In the rows, 128 means zero.
Rotation paths and how fast each direction turns (degrees a step):
Each turn is a multiple of 5 degrees from 10 to 175, or 0.
Each row of a path follows its step; steps can be skipped.
Path 1:
step 0: [126 132 127 120 121 135 117 133 122 120 131 139 124 135 118 127 129 123
 130 123 126 114 120 127 122 124 132 123 126 131 125 126 110 125 136 125
 140 125 135 130 130 139 128 117 124 132 120 128 122 121 132 128 125 122
 129 123 121 132 136 134 126]
step 2: [133 129 124 138 127 130 124 130 134 128 120 135 124 128 124 130 131 142
 135 122 133 135 131 131 132 123 124 130 122 142 126 124 137 120 132 126
 123 124 135 121 128 127 124 130 133 138 133 121 111 120 131 124 137 128
 140 126 121 127 131 124 140]
step 3: [120 125 130 135 125 139 131 125 139 128 122 130 128 126 130 128 138 143
 137 121 135 128 128 127 114 128 126 122 136 130 129 125 124 117 138 121
 127 130 133 134 124 132 129 131 125 128 139 123 122 122 132 117 122 125
 120 132 135 121 119 134 135]
step 4: [121 128 129 131 125 133 133 121 132 123 128 126 122 123 119 128 133 125
 130 117 129 115 131 129 125 128 122 125 132 120 139 142 121 117 134 133
 133 128 134 118 131 136 124 131 123 135 131 124 129 124 129 138 133 134
 120 127 145 128 135 129 138]
step 5: [128 125 129 123 131 128 134 124 112 121 127 128 131 132 118 124 132 138
 128 129 131 126 130 122 119 121 129 120 127 120 124 128 124 119 126 128
 140 123 125 118 123 131 122 130 128 138 129 141 132 122 139 131 125 133
 128 113 125 134 141 129 134]
step 6: [132 122 124 134 111 139 119 135 128 133 125 126 130 140 122 130 135 142
 121 135 126 129 116 129 124 120 132 127 126 124 117 129 121 126 127 119
 123 114 128 119 130 131 125 131 122 132 125 132 127 130 127 140 128 129
 131 127 124 133 132 137 130]
step 8: [127 131 133 134 133 127 139 123 137 131 126 138 124 139 131 134 126 132
 123 123 142 126 128 126 114 121 132 129 131 128 127 120 129 126 129 137
 128 119 134 132 128 130 115 125 120 130 135 120 121 112 125 132 130 124
 136 133 137 121 132 124 128]
step 10: [120 111 133 133 120 127 134 133 119 135 123 129 129 129 121 119 130 126
 135 126 122 118 132 128 129 126 117 124 140 134 114 128 123 129 132 132
 131 130 131 121 126 129 127 133 123 130 130 137 119 130 131 130 121 128
 123 126 135 126 145 123 133]
step 11: [122 124 130 123 120 134 119 131 113 136 123 138 128 134 118 137 121 134
 129 132 132 130 124 119 128 128 136 131 131 127 111 137 127 116 126 126
 123 129 133 120 123 137 130 132 128 131 128 127 130 127 135 126 138 131
 126 124 137 125 131 119 134]
step 12: [125 135 122 128 123 126 126 133 128 127 137 133 128 141 120 129 118 136
 127 126 134 129 121 128 123 118 127 121 130 130 122 122 123 125 143 121
 126 119 142 124 125 138 132 121 133 137 120 129 138 132 123 125 133 125
 129 129 128 113 128 133 135]
Speeds:
[127 128 130 128 128 125 128 131 129 127 129 126 131 127 127 129 127 127
 126 127 127 128 130 130 130 126 127 127 131 131 130 129 129 130 127 130
 128 130 128 128 129 132 127 131 126 129 127 126 128 129 129 129 126 130
 129 126 131 129 129 126 128]
120
[127 126 126 126 125 129 128 125 129 127 132 129 131 129 125 128 126 129
 128 128 129 126 130 127 131 127 129 129 128 126 126 130 126 125 127 128
 125 128 129 131 128 128 127 128 130 127 124 129 127 129 128 129 125 130
 131 127 126 128 129 128 128]
65
[126 125 129 128 127 127 127 129 127 129 126 131 128 127 128 129 129 130
 128 128 129 128 131 127 124 127 129 129 128 128 127 124 126 129 126 133
 131 130 125 129 127 130 129 125 128 130 128 127 126 127 128 128 126 128
 127 127 125 129 126 128 127]
140
Path 2:
step 0: [123 128 122 117 132 129 124 125 126 129 135 135 124 132 143 126 122 134
 138 121 139 121 122 127 127 130 133 130 131 130 128 139 131 124 126 124
 122 128 124 120 119 134 128 121 121 139 150 120 135 124 127 133 128 120
 130 126 127 127 123 136 128]
step 1: [123 135 124 130 139 119 125 132 136 120 118 135 132 122 139 125 127 137
 131 126 129 130 130 122 129 126 132 125 131 144 128 132 129 131 126 121
 140 134 125 117 126 128 119 125 124 136 142 132 135 126 117 127 127 128
 128 125 136 137 134 124 119]
step 2: [131 127 127 126 133 129 134 133 132 124 130 135 126 140 142 129 126 132
 130 122 131 130 119 126 126 130 129 134 138 136 126 132 124 129 135 125
 130 130 120 117 120 137 117 129 131 121 138 129 126 122 126 146 125 137
 126 128 117 144 123 130 127]
step 4: [139 133 116 130 140 121 139 119 131 136 136 126 129 132 131 129 125 131
 141 115 125 130 125 126 132 130 143 131 124 127 123 132 122 127 132 134
 125 133 125 127 123 132 118 126 117 124 130 122 131 123 129 140 127 127
 123 132 133 137 121 134 123]
step 5: [129 122 124 117 135 123 140 126 127 127 124 129 129 126 132 135 137 140
 128 120 139 139 136 131 139 129 138 121 124 122 123 132 118 135 121 129
 143 125 122 120 123 131 132 124 124 131 131 123 131 124 125 132 131 118
 131 126 136 135 129 127 125]
step 6: [128 115 121 120 137 130 129 133 129 125 135 121 131 138 138 131 136 125
 127 123 128 130 120 134 131 123 140 129 126 131 136 135 124 136 137 125
 125 132 126 126 129 124 122 128 119 135 132 127 125 123 117 140 139 120
 129 127 137 137 128 136 117]
step 7: [134 128 134 117 132 128 132 137 124 131 123 127 130 137 128 125 124 127
 121 129 139 121 133 125 132 134 135 126 138 127 124 131 129 129 122 122
 143 132 118 123 124 132 125 123 113 138 133 136 133 124 114 141 132 123
 131 130 134 123 125 133 123]
step 9: [129 135 139 133 129 124 137 120 128 123 126 128 138 129 136 119 128 137
 126 119 129 129 121 125 121 124 135 127 128 135 121 135 129 130 122 127
 143 127 119 127 110 137 130 130 121 132 142 136 127 121 118 129 128 126
 129 128 134 132 121 125 123]
step 10: [123 138 124 130 130 124 135 128 131 118 133 122 132 129 142 124 131 123
 132 121 133 135 129 128 122 117 132 125 129 129 122 135 124 131 131 126
 140 136 125 128 127 132 118 121 131 124 125 126 124 117 120 138 128 138
 132 126 127 145 131 142 130]
step 11: [137 128 138 122 129 133 135 122 126 129 132 120 123 129 138 130 125 141
 130 129 133 135 123 123 126 131 131 128 123 129 122 143 123 129 123 136
 137 124 120 128 129 123 123 132 122 130 124 142 132 111 125 137 126 131
 124 138 132 139 125 133 129]
Speeds:
[128 131 128 127 128 128 128 128 127 132 128 130 128 126 127 129 126 127
 130 129 129 128 129 128 127 129 132 128 127 126 127 131 128 124 130 129
 127 129 128 127 128 129 127 131 126 133 127 129 131 128 132 127 129 130
 128 128 127 125 127 129 126]
90
[123 129 128 128 127 126 129 129 125 129 127 129 128 125 129 127 129 126
 127 127 131 129 133 129 129 131 127 126 126 129 128 126 127 129 127 127
 128 130 127 126 128 130 129 128 132 127 128 127 129 126 125 128 129 128
 127 129 130 126 130 129 128]
160
Path 3:
step 0: [133 122 128 131 123 134 126 120 123 126 120 126 119 128 118 108 130 138
 119 121 137 117 128 124 133 126 130 127 123 124 137 127 139 113 132 134
 131 129 132 130 125 130 128 128 133 132 134 127 133 128 123 137 126 137
 119 137 133 129 131 121 139]
step 1: [128 132 118 139 128 127 136 134 133 123 135 131 117 138 112 137 120 128
 125 133 126 137 123 123 127 131 115 121 131 128 122 125 126 139 127 132
 136 130 119 122 127 121 139 134 132 139 134 128 132 125 139 122 124 131
 126 131 126 118 125 123 131]
step 3: [119 133 138 128 132 133 122 126 136 121 127 119 135 135 122 126 124 121
 126 122 139 121 125 135 126 128 127 126 131 133 143 121 125 132 126 142
 131 121 122 109 123 128 126 119 126 118 136 126 129 124 127 134 141 130
 132 121 125 121 128 125 121]
step 4: [129 128 140 118 125 129 144 130 128 143 136 124 123 131 133 126 125 130
 137 142 115 128 124 130 132 129 122 133 124 135 127 124 118 124 125 129
 129 141 127 132 127 124 135 126 123 129 130 119 119 133 119 129 131 144
 123 128 132 123 130 138 131]
step 5: [122 119 124 127 119 127 124 119 130 114 130 129 126 133 129 118 134 142
 124 136 123 128 134 126 137 123 140 128 125 133 131 128 129 119 119 128
 127 132 133 134 115 128 126 129 123 130 134 125 137 121 134 121 142 119
 129 130 122 131 116 118 130]
step 6: [121 121 124 136 121 129 121 129 126 124 133 124 123 127 119 131 131 127
 135 140 127 135 125 135 116 114 122 121 132 124 136 134 130 138 143 126
 131 123 132 121 127 119 140 135 122 127 127 129 121 131 128 137 118 133
 129 125 136 129 116 132 132]
step 7: [137 127 122 115 124 128 130 117 131 131 130 131 135 115 123 142 126 137
 126 130 121 129 127 119 127 130 133 147 136 132 139 124 129 128 129 130
 139 123 124 134 140 134 127 133 125 130 126 142 137 127 131 135 132 131
 125 131 127 120 131 130 125]
step 8: [120 133 121 127 123 130 129 128 135 133 129 130 130 136 123 126 128 115
 108 133 133 116 135 138 137 135 121 125 127 118 132 127 120 123 138 132
 125 115 135 130 119 126 120 130 120 134 132 127 118 130 126 131 135 125
 128 132 124 121 130 128 118]
step 11: [127 135 120 138 121 139 124 127 131 118 135 140 128 121 135 130 130 130
 139 128 136 122 132 136 131 125 124 116 130 141 136 129 116 121 130 131
 133 128 126 123 126 119 131 137 129 121 124 126 130 139 136 130 119 129
 120 126 130 129 133 139 128]
step 12: [122 131 138 119 129 123 111 127 120 127 131 121 123 126 122 132 141 126
 133 127 116 128 118 123 127 130 121 134 127 133 138 137 127 131 131 132
 129 132 135 130 139 131 120 124 135 137 141 126 134 127 139 131 138 132
 126 134 124 119 137 131 128]
Speeds:
[126 128 125 126 128 125 131 127 127 128 127 128 127 126 128 129 128 127
 127 128 127 126 131 127 127 127 127 127 126 127 130 127 126 127 129 126
 125 129 126 125 129 131 129 124 130 130 128 127 132 129 128 127 126 126
 130 125 131 129 129 128 128]
0
[125 130 131 132 130 127 128 128 130 129 126 131 128 129 129 129 130 129
 128 129 129 128 128 127 127 128 127 125 127 129 130 128 129 127 131 129
 128 128 128 125 131 127 126 130 131 128 131 129 128 124 125 129 127 131
 129 130 129 129 125 128 128]
130
Path 4:
step 1: [134 136 119 128 125 130 127 139 123 129 131 125 123 122 139 126 128 138
 122 128 127 131 137 127 135 129 134 128 125 125 124 130 131 145 135 130
 142 118 136 128 126 135 126 112 129 133 129 122 122 128 136 142 129 124
 122 123 134 128 142 139 132]
step 2: [131 123 124 124 130 136 123 126 128 135 133 116 136 126 130 125 138 131
 129 125 116 128 124 142 125 138 114 132 134 124 123 119 134 127 133 135
 127 136 121 126 137 126 142 125 126 133 133 127 127 135 140 121 124 140
 129 120 125 126 112 134 123]
step 3: [126 121 120 122 131 118 113 131 128 129 130 140 127 133 138 139 138 121
 133 127 122 135 136 124 130 124 140 124 129 130 133 111 110 131 130 126
 134 131 131 124 128 126 128 125 126 130 135 119 120 122 132 138 132 128
 126 132 140 122 131 129 131]
step 4: [136 127 124 134 140 130 129 124 127 138 118 119 121 132 120 130 131 137
 120 126 117 125 130 118 122 132 114 133 124 129 137 129 121 133 128 140
 121 131 129 128 132 129 134 137 139 129 135 132 130 121 124 119 114 121
 134 129 137 131 120 137 126]
step 6: [133 122 138 140 143 121 143 123 129 131 125 122 124 135 131 126 124 129
 131 132 123 136 134 131 123 138 123 119 126 130 124 133 131 123 124 133
 133 127 120 137 116 134 130 120 139 122 120 126 126 115 122 126 128 110
 125 132 132 133 131 126 129]
step 7: [128 131 121 123 127 131 129 134 128 122 123 132 139 130 138 127 127 132
 124 124 149 114 120 129 125 125 119 118 135 129 123 137 135 121 127 123
 140 130 132 125 131 130 124 122 118 132 130 133 118 131 127 117 112 126
 121 123 136 135 132 123 130]
step 8: [129 121 130 135 127 123 134 117 124 115 132 130 138 120 128 121 131 126
 126 130 121 124 120 132 121 131 132 128 124 131 127 117 129 126 123 134
 143 121 113 125 135 130 126 110 136 128 130 126 142 124 131 137 134 121
 123 128 117 131 129 129 137]
step 9: [136 129 131 115 135 133 135 141 135 124 122 123 130 128 122 125 134 134
 124 120 131 123 132 129 122 122 133 129 141 121 134 126 129 117 122 123
 136 128 140 125 127 141 124 120 119 132 130 115 129 133 130 128 126 137
 133 137 135 127 120 143 125]
step 10: [135 134 133 121 125 119 123 120 123 122 127 127 126 108 126 131 123 131
 132 129 123 120 132 133 124 129 123 130 119 110 129 121 120 140 136 123
 130 119 116 123 131 117 128 131 127 128 140 125 131 131 129 138 128 129
 130 120 133 138 123 133 133]
step 12: [136 136 136 127 131 119 128 141 120 127 130 134 122 138 137 126 125 126
 132 138 127 133 134 124 127 127 121 126 123 129 135 130 130 141 132 123
 120 113 129 120 129 126 125 130 139 124 134 127 120 135 139 130 121 118
 125 112 142 123 127 129 129]
Speeds:
[128 126 133 130 128 127 129 129 130 128 130 131 130 131 127 128 128 127
 129 128 127 130 128 127 126 128 130 131 127 126 127 124 128 127 127 129
 130 129 130 129 128 128 127 126 128 125 125 127 125 125 127 130 128 129
 129 130 127 124 128 128 127]
130
[128 126 126 131 131 128 130 126 129 126 129 127 128 127 126 126 129 132
 124 127 127 128 127 130 131 128 129 129 128 129 127 127 128 128 128 128
 126 128 127 130 128 127 130 130 127 126 127 129 128 127 129 133 128 125
 130 127 130 129 127 127 129]
160
[127 127 125 127 125 126 128 131 130 127 130 130 130 130 126 126 126 131
 130 126 130 129 129 127 128 126 129 128 128 126 129 129 128 125 128 126
 126 128 128 125 125 128 129 129 128 129 130 129 126 126 130 130 128 128
 125 125 128 129 126 128 128]
160
